In the data rows, 128 means zero.
Some points, each followed by its number:
[149  84 149 125 103 133 157  95 107  80 136 102 172 129 130 107 128 115] 0
[144 119 151 123 161 133 149 132 121 129 167 123 150 141 110 144  99 120] 1
[172 152  84 155 150 136  85 145 121 161 136 138  93 107 157  70 126 171] 2
[125 133 102 142 182 164  86 182 108 181 172  60 103 115 111  67 119 179] 3
[ 54 108 135  89 109 104 150 126 145 133  84 173 138 141  81 178 151 106] 4
[125 130 108 151 128 118 116 117 133 172 125 170 143 146 156 183 102  79] 5
[152 179  87 180  99 123  81 125 138 103 116 168  87 162 116 163 132 113] 6
[139 113 120 146 136 140 107 119 130 153 137 149 120 140 127 155 119 102] 7
[129 174 117 161 145 151  85 145  87 139 172 103 120 129 119 124 110 150] 8
[159 150  70 170 132 144  78 119 144 126 111 130  65 140 150  96  95 163] 9
[100 170  86 133 139  81  97 171 141 174  74 132  77 171  96 146 150 160] 10
[155 148  73 180 126 142  69 140 100 136 148 163 109  81 125 115 109 179] 11
[132 128 181 114 153 149 154 110  89  67 143  59 183  99 142 127  90 122] 12
[134 166  77 145 117 122  74 133 116 156 106 113  59 152 120 136 141 155] 13
[142  81 126 135 132 147 136 115  81 142 166 112 154  81 173 129  72  84] 14
[159 144  89 173 124 134  90 133  94 137 128 131  98 128 130  94 109 139] 15
[124 181 135 156 145 141 132 159  84 100  92  97 115  97 133 103 132 128] 16
[162 135  96 180 134 149 105 149 182 163 141  97  92  87 129  92 116 179] 17
[156 181  99 180  91 137  91  93 179 113 163 160 118 119 126 151  87 174] 18
[130 111 181  56 133 155 105 118 105 131 169  91 147 105 111 110 163 130] 19
[131  98 145  72 148 115 136 148 138 122 161 163 118 142  92 135 143 156] 20
[152 161 101 155 113 139  78 116 106 127 123  94  87 134 147 113 130 159] 21
[145 118 111 145 166 129  89 164 157 101  87 110 101 142 122 130 144 120] 22
[139 171  94 131 109 114  90 109 152 181 110  95 101 179 153 112 156 179] 23
[ 99 122 172 123 174 146 177 151  95  89 135  76 179 122 141  83 143  92] 24
[ 54 164  82  85 160  98 167 182 179 181  95 183 102 184  53 183 165 115] 25
[ 52 146  79  91  80  55 153 119 162 136  60 160  87 184  53 183 180  55] 26
[143 148 103 144 115  97  98 119 145 132  96 165  95 114 117 138 116 138] 27
[167 175  74 164 126 126  80 149 127 147 146 137  87 132 159 114 143 174] 28
[ 84 155 139  78 120 130 155  97 147 116  71 119 169 184 109 183 172 164] 29
[ 83 150  92 135 148 108 122 145 173 166 132 158  80 149 126 123 138 147] 30
[110 133 160  84 133 108 159 127 177  91 123 140 143 153  82 154 151 129] 31
[142  66 134 161 156 169 143 109  95 164 179 142 176 122 142 173  58 103] 32
[133 125 115 125 116 110  87 126 147 135  99 142 104 145 118 109 139 165] 33
[103 116 159 128 105  93 146  84  94  77  98 128 150 184  90 130 175  84] 34
[161 171 102 174 103 135 106  97 157 111 161 149 124 129 133 137  93 167] 35
[153 169  81 180 128 114 115 115 141 119 105 107  94 120 145  92 147 170] 36
[103 181  85 140 153 111 132 152 102 170 149 158  82 164  98 140 133 179] 37
[168 133 120 137 171 149 129 170 155 146 151  87 123 105 146  61 105 149] 38
[164 123 100 153 110 106 101  96 145 140 128  88 117 130 150 144 113 154] 39
[158 134  85 166 131 130  69 131 146 121 169 159 105 103 174 101  58 125] 40
[137 113 149 179 122 158 139 105  74  82 166 112 143 121 150 113 102 124] 41
[130 122 127 128  92 112 137 117 166  86 106 161 152 140 100 122 156 141] 42
[112 121 118 117 123 122 106 112 142 163 158 160  89 140 120 143 150 137] 43
[159 161  80 158 123 142  59 128  95 148 116  91  58 142 141 122 128 163] 44
[106 127 153 107 106 119 170 100  83  99 124 174 175 161 119 128 139 128] 45
[158 125 165 108 156 144 139 139 149  86 155  75 167 142 138 107 137 121] 46
[ 52 181  93  62 132  72 127 182 183 172  54 168  83 152  58 169 182  84] 47
[139 117 113 143 139 115 113 163 139 138 123 116 102 129 141 123 139 155] 48
[152  72 161 119 169 163 162 176 117 140 163  95 163  99 150  92  69  80] 49
[120 128 128  84 130 105 157 133 158 171 111 127 120 173  92 142 167 141] 50
[111 147 141 118 182 139 168 182 174 181 151 110 148 121  79 114  83 134] 51
[175 170 107 171 136 138  59 127 120 105 179 152  80 113 178 116 109 160] 52
[110 137 155 134 101 108 129  67 123 107 139 163 129 137 171 153 117 150] 53
[107  56 182 129 168 173 184 140 117  98 138  78 183 139 100  80  65  55] 54
[169 123 118 118 171 145 139 182 112 143 148  79 110 130 128 117 102 109] 55
[158 115 111 168 143 133 108 156 133 130 136 113 106 119 161 119 121 154] 56
[134  90 182 154 112 160 148 114  58  98 141 159 181 121 114 120 107  68] 57
[148 171  82 159 151 115  97 179 151 181 141  89  79 120 125 138 144 151] 58
[172 170  91 180 109 138  81 126 125 137 136 147 115 149 148  93 109 164] 59
[ 90 111 159 132  79 102 148 100 152  90 123 132 156 171 121 149 128  77] 60
[124 127 135 119 122 108  90 142 119 130  86 154 116 154  84 156 137  81] 61
[112  85 173  78 153 149 175 140 122 147  80 161 168 164  85 100 159 104] 62
[ 62  85 142  86  95 114 165 109 176 116  89 148  99 122 112 183 143 118] 63
[177 181  76 162 144 139  63 162 162 165 159 155  61  90 158  69 129 179] 64
[156 150 129 155 149 108 123 140 141 102 127  61 144 127 167  97 173 132] 65
[140 121 106 176 100 147 100 121 141 126 138 136 139 116 141 118 109 160] 66
[150  81 167 121 182 179 169 182  70 147 158  59 183  80 104  99  58 154] 67
[144 137 136 121 107 152 126  80 128 128 159 154 120 112 178 127  99 136] 68
[165 171  84 171 162 148  73 154 107 151 145 126  68 110 157  81  99 178] 69
[ 69  56 182 139 149 167 184 160 141 111 129 112 183 136  60  78  69  55] 70
[ 52 134  74  55  58  55 176 108 183 170  54 183 113 184  53 183 182  78] 71
[ 67 105 131  89  71  74 147  78 182  74  60 159 112 153 134 183 172  87] 72
[172 158 103 152 156 111 103 114 175 104 116  82 118 134 151 157 159 160] 73
[ 80 148 165  58 182 144 184 182 178 181 171 112 138 129  65 132  90 110] 74
[172 120 129  76 150 134 119 101 115 124 135 103 133 106 158 115 142 147] 75
[106 143 123 133 120 127 158 153 120 152 109 123 177 139 111 112 132 106] 76
[156 139 109 156 153 151  99 156 101 161 157 124 116 130 114 126 113 166] 77
[175 110 182 112 180 167 162 173  80 116 177  73 182 100 141  93 108 161] 78
[141 168  78 171 100  99 115 131 154 165  87 114  78 128  73  78 141 128] 79
[142 128  96 155 136 133  79 115 136 163 134 153  93 128 138 153 116 127] 80
[131  84  64 173 144  93  96 129  58 177 120 183 114  97 135 128 104  69] 81
[ 79 171 108  77 153 107 172 182 171 162  69 133 117 184  53 133 182 101] 82
[142 137  97 165 124 127  96 110 135 175 125 171 136 135 168 183  92  77] 83
[137 100 148 180 119 154 144 108  84  87 162 124 148 129 146 118 102 114] 84
[176 151 109 160  95 124  87 114 154 139 129 135  78  84 173 162 118 173] 85
[112  80 169 148 134 133 109 101 155 137 121  94 121 112 178 170 106 118] 86
[177 114 149  55 141 165 147 111 116  66 111 183 172 172 163 111 157 145] 87
[117 161  66 176 106  78 108 135 170 175 120 173 121 175 126 183 159  74] 88
[134  85  92 168 136  99 111 120  62 154 121 165 128 106 141 122  97  79] 89
[150  96  98  74 164 136 144 176 155 157  74 104  95  59 102 169 100 103] 90
[107 151 139 145  77  88 141  99 156  90 100 168 129 173 108 147 122 124] 91
[122 104 165 173  74 142 129  70  71  57 105 125 140  75 144 126 105  97] 92
[141 128 118 148 114 143 110 115 136 109 117 114 164 125 127 115 114 122] 93
[157 120 103 179 147 140  68 136  74 177 153 141  61 118 144 122  98 157] 94
[149  97 124 156 154 113 135 151 123 136 130 146 155 120 138 130  78  85] 95
[174 121 177 117 182 179 176 162 167 145 139 124 180 109 132 102 122 173] 96
[100 132 131 145 182 168 123 182  67 176 179  73 118 134 167  69 113 152] 97
[123 128 117 133  89 104 105  76 140 121 138 167 102 121 151 180 143 108] 98
[ 96 105 127 112 116  84 133 151 182 150  74 144 109 122 125 182 167 128] 99
[105 123 144 118 145 156 115 136 125 148 163 142 157 114 139 140  95 155] 100
[150 126  88 171 133 152 105 128 131 139 159 100  84 153 107 125 121 156] 101
[154 157 114 156 163 152  93 163  98 144 177 122 105 119 125 123 119 178] 102
[ 68 168  73  77  66  73 166 127 179 161  71 183 106 167  83 179 162  65] 103
[102  98 160 109 124 149 165 121 136  81 159 128 166 110 137 104 111 112] 104
[174 157 103 160 109 136  89 122 100 122 121 154  82 117 142 126 125 150] 105
[ 79 172 101 137 127  96 115 133 163 160 125 162  82 167 117 174 158 137] 106
[125  95 160  58 178 146 179 182 106 132 159 118 179 138  96 125 122 123] 107
[ 94 104 166  81  78 120 116  57  96  82 111 153 128 106 119  82 137 146] 108
[119 166  83 176 143 129  87 117  71 172 138 147 114 100 175 159 106 112] 109
[138 149 126 117 182 139 131 182 159 181 179  59 128 164  97  82 110 154] 110
[100 162  98 100 101  80 162 109 165 132  79 183  92 161  94 152 168 124] 111
[ 94 143 136  95 113 132 161  88 155 111 122 163  86 175 143 108 153 141] 112
[ 74 110 144 117 114 109 154 128 129 112  81 114 152 157  76 141 153  63] 113
[161  73  98 180 120 144 123  81  90 174 179 183 160 154 159 183  58  55] 114
[147 169 101 147 156 133 127 161 142 163 109 128  94  59 116  63 128 158] 115
[112  91 174  75 151 165 171 152 102  86 159  87 169 108 103  89 117 109] 116
[156 161 110 144 143 125 105 107 165 113 128  94 119 129 154 155 153 155] 117
[106 134 133 138 101 127 126 113 121  97 101 148 144 118 127 155 101 126] 118
[ 72 119 148 148  61 126 184  65 130  66 114 174 179 184 106 183 126  55] 119
[ 82 100 154  82 139 133 137 118 164 127 138 147 141 129 136 170 139 112] 120
[103 161 107 126 168 105 158 182 129 147 118 128 126 181 106 123 154 179] 121
[119 141  97 163 112 108 109 124 155 140 117 104 118 141 146 123 126 151] 122
[132 181  88 159 174 146  59 163  73 181 143 133  92 111 175  91 128 179] 123
Which point above is nearest to each new point? Its number follows each.
[124 130 106 150 103 142  94  82 116 125 133 167 121 100 172 131  99  91] 68
[118 166 120  92 129 111 154 150 179 145 117 129 135 123 116 142 157 142] 50
[154 110 146 136 161 157 149 137  81 143 175 134 168 150 122 132 108 134] 1
[ 84 107 160 142  59  87 146  76 149  76 121 148 169 169 121 162 118  55] 60
[127  85 160  87 155 159 157 162 106 100 130 149 160 111  85  89  94  93] 116
[146  95 114 146 132 149 120 117  99 136 153 112 133  93 168 117  76 102] 14
[115  90 155 128 103 149 159  81  91  76 119  85 168 137 158 126 117  90] 0
[149 118 103 164 120 161 107 135 148 148 149 125 140 116 138 109  97 161] 66
[ 68 110 170 104  62  77 176  97 128 125 119 132 172 183 104 153 119  68] 60
[ 54 107 144  99  58  63 150  64 183  57  54 161 123 173 131 183 178  76] 72
[111  87 171 140 125 137 120  93 137 123 133 104 135 109 178 167 101 119] 86
[141 121 120 128 142 154 114 134 155 135 135 125 104 106 135  68 110 133] 38
[123 101 160 147 112 153 144  80  91 100 143 162 183 115  95 168  60  55] 57
[145 110 163 103 152 137 172 155 131 118 132  84 151 161 104 139 163 136] 46
[123 112 131  98  76  90 103  85 143 114 107 113 105  88 144 142 137 130] 98
[167 131 165 110 155 134 141 132 133  79 154  76 163 135 140 105 133 120] 46
[106 147 170  97  87 122 120  81 120  71 110 124 164 135 151  94 121 150] 108
[102 107 116 161 141 103 127 147  89 179 127 108 104 184 104 183 115  94] 7
[151  56 182 110 182 179 184 182 107 143 179  80 183  88 159  93  58  67] 49
[106  83 159 101  87 116 184  96 178 143 108 115  71  74 131 167 144 107] 63
[171  64 139 134 155 163  88 130  77 129 156 105 130 119 163  98  70  98] 14
[110 136 160  97  92 118 183  79  84  80 111 183 183 174 115 130 151 120] 45
[ 52  89 182  97  58  69 184  96 125 137 122 125 183 184 106 169 107  55] 60
[157 115 109 170 152 134 109 174 126 131 140 106 109 125 157 104 127 165] 56
[177 141 136 100 130 179 115 133 117  79 150 117 118  92 159 126 104 179] 75
[101 118 182  55 130 102 175 122 183  72 111 147 162 154  71 165 158 120] 31
[177 150 146 115 160 149  95 139 123 173 152  65 114  82 161 100 106 179] 38
[152 113 164 124 182 145 162 148 110 131 179 107 168 146 101 132  82 124] 1
[119 146 138 148  96 109 114  83 117 123 146 175 120 138 171 136 120 153] 53
[129  92 165 143 127 158 153 102 108 103 146 139 179 119 102 146  65  58] 57
[152 118 115 113 130 119 156 117 160 116 131 121 145 169 108  92 154 159] 42
[175 131 128 126 182 163 144 179 171 160 152  77 132 104 151  58 103 143] 38
[151 144 117 163 168 129 120 182 140 160 168 115 114 154 143  58 120 136] 38
[103 110 131 133 153 154 128 148 112 159 136 105 127 108 145 124 111 171] 100
[123 109 154 154 123 114 129  98  89  87 129 109 157 114 100  81 135 109] 0
[169  99 120 102 135 116 119 117 136  90  89 126 150 111 145  89 182 127] 75
[148 171 156 141  92 120  94  72 118 108 120 126 107  83 170  84 131 127] 68
[138 122 149 120  88 116 144  86 155  95 136 151 177 161 143 115 110  79] 60
[106 173 126 132 123 108  87 158 171 163  83  90 117 161  56 154 114 160] 10
[ 98 114 160 146  75 121 126 101 152  88 128 152 164 113 149 140  88 103] 118
[177 168  99 180 147 140  72 167 122 170 178 125  79 117 165  94  97 179] 69
[124 100 162 127 171 126 152 180 126 181 117 118 140 129  92 124  93 122] 51
[ 52 120 145  55  58  55 184  70 140  70  54 168 169 177  95 183 182  88] 72
[ 80  85 154  92 134 109 158 117 168 130 102 123 162 139 137 143 131  76] 120
[153 138  86 159 121 122 110 125  98 162 122 130 138 142 153 121  96 138] 15
[ 96 150 126  87 108  94 157  79  98  88  82 163 144 165  83 131 160  91] 34
[177 123 131 142 103 131 125 112 131 101 160 135  58  74 178 153 116 155] 85
[ 90  78 177  89 124  98 167 148 154  78  72 120 167 184  63 139 158  78] 113
[113 181  91 175 143 122  88 127  63 181 126 151  98  94 174 152 112 130] 109
[105 147 138 111  73 111 159  79 116 109 135 144 120 172 160 145 128 119] 53
[103 142 134  98 111 128 142  89 146 112  92 126 159 168 125 170 161 167] 29
[135 164 149 150  92 134 120  95 141  88 153  98 155 101 155  99 126 155] 93
[156 173  67 151 120 129  61 143 138 160 179 152  70  89 135 150 141 179] 28
[177  96 118  99 134 132 107 110 123  85  93 129 161  95 156  84 182 120] 75
[122  95 118 114 166 113  91 170 153 136 103  92 100 134  89 105 128 100] 22
[105 132 154  92 107  96 104 116 149 109  81 130  89 101 134 166 157 125] 99
[161 149 141 139 120 144 152  81 121  58 125  99 171 156 142  78 171 141] 0
[122  82 170 105 127 126 126  99  93  87 134 123 158 140 113 127 122  89] 0
[159 115 139 139 110 130 123 114 114  91 159 136  85  82 174 150 116 141] 68
[ 58 128 120  75 123 113 167 156 165 146  75 132 153 150  76 169 173 104] 4
[174 118 143  73 166 139 163 131  90 139 124 102 174 113 113  79 159 136] 75
[ 79 153 115  95 107  79 170 126 175 136  62 169 105 174  65 154 181 104] 111
[ 99 153  89 178 114 111  84  78 113 129 179 127 102 100 161 132 125  98] 109
[177 118 125 117 149 136 134 105  95  89 107 110 134 116 135  74 144 129] 75
[177 116 111 117 137 142  96 119 117 103 113 121 140  92 161  85 167 134] 75
[165  56 177 141 125 100 132 100 142 105 136 141 162 184 135 109 147 108] 0
[152 105 158 130 156 169 137 130 169  96 142  82 157 111 125  89 137 132] 46
[117 150 120 127 109 102  89 126 133 127  90 176  96 168  95 172 151  88] 61
[150 148 160  97 136 171 165 125 145 136 164 136 148 140 120 104 113 108] 1
[158 163  89 165 140 116  99 122 150 141 159 119  81 119 161 126 124 158] 28
[159 144 104 180 120 115  82 117  80 124 146 158  87 104 165 140 111 117] 105
[ 65  56 161  96 105 132 166 100 173  98  99 137 106 103 130 183 131 137] 63
[113 122 112 178 105 124 112 114 138 123 119  89 122 121 153 125 113 137] 122
[107 141 102 168 107 116 109 126 154 134 110 102 118 125 145 134 114 142] 122
[147 113 128 100 129 132 167 112 155  98 139 128 157 152 112  75 158 160] 42
[130 110 168 112 119 140 118 114 114 140  91 130 131 125 113  81 169 179] 33
[157 167  97 180  89 126  69 104 140  78 119 167 152 147 145 156 115  83] 6
[149 115 154  81 126 102 180 119 160  72  95 127 171 152 121 135 165 125] 31
[118 181  61 150 119  82  78 138 169 181 120 162  67 132 101 178 145 148] 106
[123 181 123 180 134 127  98 143 125 157 144  59  78 120 163 106 118 157] 21
[110  92 120 109  83 101 114  84 137  94 164 142  92 124 178 183 176 124] 98
[ 90 126 137 139 161 153 130 162  78 157 163  91 133 137 158  83 107 143] 97
[105 181  79 107 130  93 116 161 159 179  93 134  60 172  77 142 182 136] 10
[177 155 131 121 113 148 132 108 179  86 141 183 133 112 150 130 180 179] 42
[122 134 129 114  73 113 136 108 183  68  95 164 149 143  85 113 182 157] 42
[161 168 105 180 142 124  97 120  97 122 179 112 100 117 175 116 112 179] 52
[151 102 113 178 149 141  70 144  79 176 152 143  62 128 141 133  97 151] 94
[134  69 132 155  81 141 126  70  98 116 161 175 173 141 160 177  92  55] 114
[127 126 103 129 102 105  76 122 165 143  79 158  98 145 104 118 150 161] 33
[103 126 123  97 121 114 121 119 168 173 158 163  76 147 102 135 177 160] 43
[135 115 160 125 108 178 120 104 125 110 168  67 128  77 124 113 143 140] 19
[140 126 135 147 144 153  93 106 106 127 158 152 144 119 137 127 109 110] 7
[136  97 163 117 164 116 109 169 119 127 108  80 132 115  74 110 101  99] 55
[177 123 182 100 157 143 144 125 149  63 159  59 183 139 143  94 138 109] 46
[158 155  79 180 158 135  73 143  83 117 179  99  65  98 161 107 110 177] 69
[119  73 174  70 163 156 182 162 117 115 157  90 171 104 135  91 113 129] 116
[128 101 142 106 152 160 115 169 118  72 105  78 130  85 106  74 122  98] 116
[ 73 127 146 127  71  67 120  86 155 112 137 176 134 159  83 127 169 114] 91
[120 120 182 124 105 166 159  84  80  57 179  59 183  99 178 124  86 140] 12
[158 164  68 180 131 109  78 124 135 181 117 130  69 167 178 102 137 179] 28
[146  94 170  89 158 167 172 152 112 117 161  79 176  99 123 122 108 109] 116
[ 63 113 166 123 111 105 184 111 116 131  84 131 183 155  74 159 129  55] 113
[ 84 122 151  92  80 107 125  82 116  99  97 160 116 124 103 106 146 131] 108
[159 149 148 164 155 161 128 163 111 121 173 109 118  93 147  73  88 162] 38
[158 107 161 147 182 172 159 175  83 142 171  62 149 106 147  66 100 160] 78
[111 172  83 140 116  75 108 128 155 172 138 178  69 150 110 161 167 140] 106
[ 77 112 143  98 138 122 124 118 169 141 135 159 134 126 131 183 137  99] 120
[149  89 181  71 153 152 167 129 146  79 160 126 179 156 135  88 175 112] 46
[138 181 100 156 147 106 103 149 139 157 126  95  99 142 118 162 117 127] 58
[164 138 137 150 182 175 109 150 127 131 161  59 117  59 146  63 123 172] 38
[145 106 109 146 113 144 106 136 106 135 138 115 113 136 150 141 138 112] 7
[132 109  97 180  58 111 109  65 129 142 143 118 138 133 148 183 122  70] 98
[134 158  81 144 124 127  84 147 136 165 151 142  89 108 116 151 132 157] 80
[103 149 107 133 167 139 131 157 151 136 142 161 126 159 136 130 108 135] 30
[152 132 164 110  88 146  93  66 175  72 125 150 109  59 178 132 128 135] 68
[120 112 116 152 139 106 135 137  99 171 119 115 118 172 103 164 122 100] 7
[168  71 151 129 182 179 117 166 105 162 179 109 164  93 146 135  67  97] 49
[101 136 162  66 109  88 101 125 170 120  72 119  77  91 120 180 164 141] 99
[ 56 181  64  88 133  64 136 182 183 181  69 111  70 136  73 149 135 103] 47
[162 148 152 122  96 142 107  94 112  94 100  96 166 112 128  89 144 147] 93
[ 73 161 111 120  92  88 108 132 126 164  75 166 102 136 107 176 131  74] 61
[109 147 141 147 118 157 131 110  96 120 122 132 131 134 162 155 113 141] 118
[124 171 109 100 120 105 147 141 164 148 113 124 134 126 114 151 168 135] 50
[155 118  96 180 129 145 106 135 169 144 146  99 108  92 133 101 108 153] 17
[145 163 105 149 118 115 112 125  97 113 153 105  69 119 149 121 137 177] 21
[107  96 123 138 122 139 158 108 129 115 129 128  97 103 143 123 139 163] 48
[176 149 149 114 103 142 101 106 127 106  90  83 170 111 120  90 149 153] 93
[154 146 107 151 115 118  92 112 108 118 136 173  88 115 163 146 131 120] 105
[ 53 154 123  98  63  67 140  67 129  69  94 172 127 170 178 175 159 113] 72
[ 79  98 156  83 149 131 128 130 183 149 138 161 147 129 129 183 141 103] 120
[152 166 127 135 137 129 106 137 135 118 107 105 103 118 134 159 172 136] 117
[152 127 146  68 117  90 184 119 181  64  88 137 167 166 120 149 182 130] 31
[122 118 124 116  99  90 128  86 183  91 107 168 116 160 117 104 182 155] 42
[133 127 109 180  78 140  77 107 112 111 150 109 125 107 140 162 116 114] 66
[140 135 118 132 145 142  71 130 176 145 177 137  58  63 171 139 125 178] 85
[163  56 182  55 159 158 158 139 127  67 151  83 171  91 117 107 149 159] 116
[177 113 115 149 134 115  59 149 171 111 116 115  88  98 112  72 133 109] 22
[ 71  98 182  55 182 141 184 182 183 103  76  86 183 170  55 109 182 113] 62
[128  79 156 105  81 129 135  57  58  57 170  94 160 114 175 107 138 150] 0
[177 171  97 180 105 143  81 132 122 136 137 150 114 148 149 103 107 172] 59
[140  78 114 153  93 147 120  87 110 142 171 158 167 142 157 166  90  84] 114
[157 100 182  75 162 137 184 116 105  79 129 181 183 141 134  58 131 136] 87
[126 131 118 142 117 128 113 119 147 121 117 126 145 123 125 131 123 118] 93
[ 55 102 156  81 111 115 155 120 133 118  78 183 162 143  76 183 142  91] 4
[169 134 132 102 118 161 106 120 121  88 142 111 109  85 162 126 110 173] 75
[143 111 112 130 159 119 103 165 164  93  82 107 109 148 107 130 153 115] 22
[151  88 167 138 158 164 167 132 128 104 107  79 133  77 154 124  88 144] 12
[101 107 180  55 147 140 181 158 150 146 115 176 178 153  97 134 122  89] 62
[106 169 128 102 167 108 126 174 133 178 110 114 115 146  96 110 122 131] 121
[168 112 148 114 143 145 138 127 138  94 108  99 145 142 152  79 162 116] 46
[129 145 117 122  88 118 122 117 170  94 101 159 128 132  95 117 178 162] 42
[123 133 114 131 162 152 100 163 122 171 153  86 107 112 117  88 128 169] 3
[130 110 156 148 113 150 137 121  87 106 125 163 158 126 108 121 119  77] 57
[120  85 162  91 159 168 161 168  82 101 154  76 166 108  99  88 115 112] 116
[135 132  80 180 129 140  87 134 153 171  84 125  89 150 134 175 140 128] 80
[154 132 124 125 164 155 107 165 149 155 151 122 111 144 118 126 102 172] 77
[114 139 156 139  91 110 127  62 118 105 146 179 135 157 178 148 116 155] 53
[ 52 152 118  64 142  73 172 182 128 181  85 140 137 150  53 140 168  65] 82
[163 120 117 100 136 129 165 115 158 108 131 124 149 164  99  67 169 179] 42
[142 112 164 116 182 173 183 182 104 181 173  65 169  98  98 105  81 117] 67
[164 143  94 150 130 142 102 139 105 151 103 123 111  93 131  89 105 134] 15
[138 128 118 144 152 118  92 152 170  97  91 101 101 139 114 133 156 116] 22
[147 147 103 171 122 127 129 111 122 117 114 111 115 126 153  94 129 146] 36
[164 108 182 100 163 151 153 139 140  91 163  59 183 121 129  89 125 123] 46
[123  94 141 120 117 142 141 111 115 147 142 136 140 116 143 155 106 104] 7
[ 63 124 145  67 128 106 175 156 126 129  75 125 164 184  68 160 167  81] 113
[ 52 140 142  55 168  93 184 182 183 154  54 143 158 184  53 163 182  55] 82
[ 99 139 112 144 156 156 145 160 132 141 139  91 107 113 142 156 124 129] 48
[159 158  74 178 131 119  59 133 100 181 134 156  65 148 166 108 137 171] 28
[158  56 182  62 182 179 184 182  84 149 179  59 183  59 142 113  58 129] 67
[177 106 153  73 182 151 177 134  62 143 125  77 183  92 116  71 154 136] 78
[ 68 139  91 117 125 102 166 163 176 181  77 103 109 148  56 145 142  79] 82
[121  77 182  69 175 179 184 179  82  92 165  59 183 102  90  69 108 103] 116
[137  78 162 132 182 170 128 176 110 141 179  67 132  75 149  69  63 125] 49
[ 69 166 109  69 132  89 129 170 176 158  67 154  96 149  71 159 175  88] 47
[110 167  92 170 131 123  92 136  86 181 134 158  96  96 165 158 117 131] 109
[ 52 181  58  78  95  55 122 182 183 181  54 180  89 184  53 159 182 114] 47
[ 95 149 139  98  95 124 162  89  74 131 102 134 161 128 126 176 162  86] 45
[108 134 124 154 166 169 109 170  71 166 176  84 121 130 166  96 107 136] 97
[118  94 171 120 148 156 172  88 106 125 179 164 182  87 165 183  58 100] 32
[147 133 130 143 179 172 114 177 139 169 161 126 120 153 117 115  83 160] 77
[148  56 182  87 182 179 177 182  58 181 179  59 183  59  70  58  58 166] 67
[131 135  99 159  87 130 141  83  83 140 152 162 124 118 137 167 130 111] 98
[165 166 104 121 120 136  87 102 132 108 135  90  58 126 178 107  94 148] 21
[177 126 182 114 179 165 155 170  69 106 177  78 183 112 135  94 115 159] 78
[ 92 118 173 116 161 140 169 140  99  83 128  93 173 125 154  99 156  99] 24
[141 119 148 112 118 130 183 113 130  71  54 155 166 184  91 115 182  94] 34
[127 109 167 109 117 157 175 118 165  57 106 144 171 150 158  85 140 130] 104
[167  90 163 134 182 179 127 164  98  87 154  59 158 118 133  87 125 151] 78
[119 108 115 145 139 106 126 134  93 160 123 101 107 181 102 163 129  99] 7
[135 137  92 157 128 128  79 135  84 129 151 170 110  86 172 128 106 158] 11
[ 68 181  65 139  87  58  97 129 172 152 131 183  73 184  63 183 182 126] 106
[171 172 107 146 135 140  78 125 135 107 155 143  91 125 161 119 122 153] 52
[160 160 107 158  97 126 104 129 165 136 116 111 105 137 125 135 121 134] 122
[108  85 165 120 155 154 177 142 133 110 130  92 170 136 101  99  92  73] 54
[146 115 151 128 152 150 147 136 101 130 156 129 164 143 118 122 110 133] 1
[144  69 170  62 147 148 156 129 129  81 143  97 162 110 114 125 140 141] 116
[153 157  84 148 136 122  82 158 145 158 137 128  86 142 138 107 146 155] 28
[124 126 132 105  88 111 133 115 176  79 110 168 137 144  86 120 176 159] 42
[157 160  78 180 131 111  81 156 129 181 139 101  58  88 109 133 150 179] 58
[165  70 168 140 127 114 128 105 147 107 140 135 149 167 140 104 148 124] 0
[102 105 131  73 131  83 176 131  85 105 120 177 148 184  94 139 152  88] 45
[159 129 135 145 182 179 108 182 139 181 165 115 114 150 111 108  78 171] 77
[125 162 109  74 130 125 158 147 181 150  71 147 131 184  65 147 182  94] 82
[113 149 111 162 109 107 101 126 153 104 131 183 108 112 156 149 103 151] 27
[147  69 164 166 182 179 138 151 126 166 179 135 177 125 151 144  58  95] 32
[ 91 157  99 125 142  93 154 167 141 154 103 141 122 182  94 137 160 150] 121
[134  94 142 115  92 125 154  87 117  84 134 118 153 126 123 123 140 111] 0
[129 140 112 143 164 153  96 164 116 162 153  65 108 120 117  81 134 171] 3
[138 113 129 123 133 103 121 106 100 117 119 167 122 124 127 115 153 179] 33
[167 134 117 107 131 134 156 112 160  99 131 130 151 151 117  72 164 179] 42
[177 142 107 164  93 124  78 124 159 164 133 147  58  64 178 173 111 179] 85
[161 168 116 163 108 145 105 102 170 109 159 158 131 127 127 140 104 163] 35
[ 87 139 139 128 106 148 130  80 108 111 120 169 110 112 165 145 158 142] 53
[130 134 121 123 100 107 113  94 154 120 125 168 105 137 139 159 155 119] 98
[154 138 143 105 138 165 149 131 132 135 155 135 141 133 126 107 109 113] 1
[172 168 103 166 117 140  94 144 128 143 135 138 118 145 140 106 111 164] 59
[146  97 162 126 149 157 118 131 107  99 146 124 171 142 124 116  99 116] 1
[110 102 144 114 105 125 165 116 170 150 124 102  76  94 130 150 138 124] 63
[129 104 136 169  85 124 146 107  68  94  74 121 164 110 126 146 128 164] 118
[153 143 182 119 104 138 137 123  98  83 114 106 165 113 156  85 136  83] 0
[136 107 133 157 131 145 111 108  61 125 131  98 128  88 149 101  84  76] 14
[176 153 143  84 138 107 139  93 106 125 113 126 129 169 131 126 162 122] 75
[152 132  69 136 127 100  93 151 182 124 105 140 102  93 123 148 125 172] 27
[142 143 133 126  97 103 111  84 109  58 140  72 137  83 164  74 176 157] 65
[130 172 131 155 150 165  85 143  72 126 179  89 131 135 119 125 101 145] 8
[100 168 100 142 144 112 128 148 107 153 150 153  90 158  98 139 134 174] 37
[177  78 122 147 141 130 146 128 113 141 129  75 159 136 161 105 172 117] 65
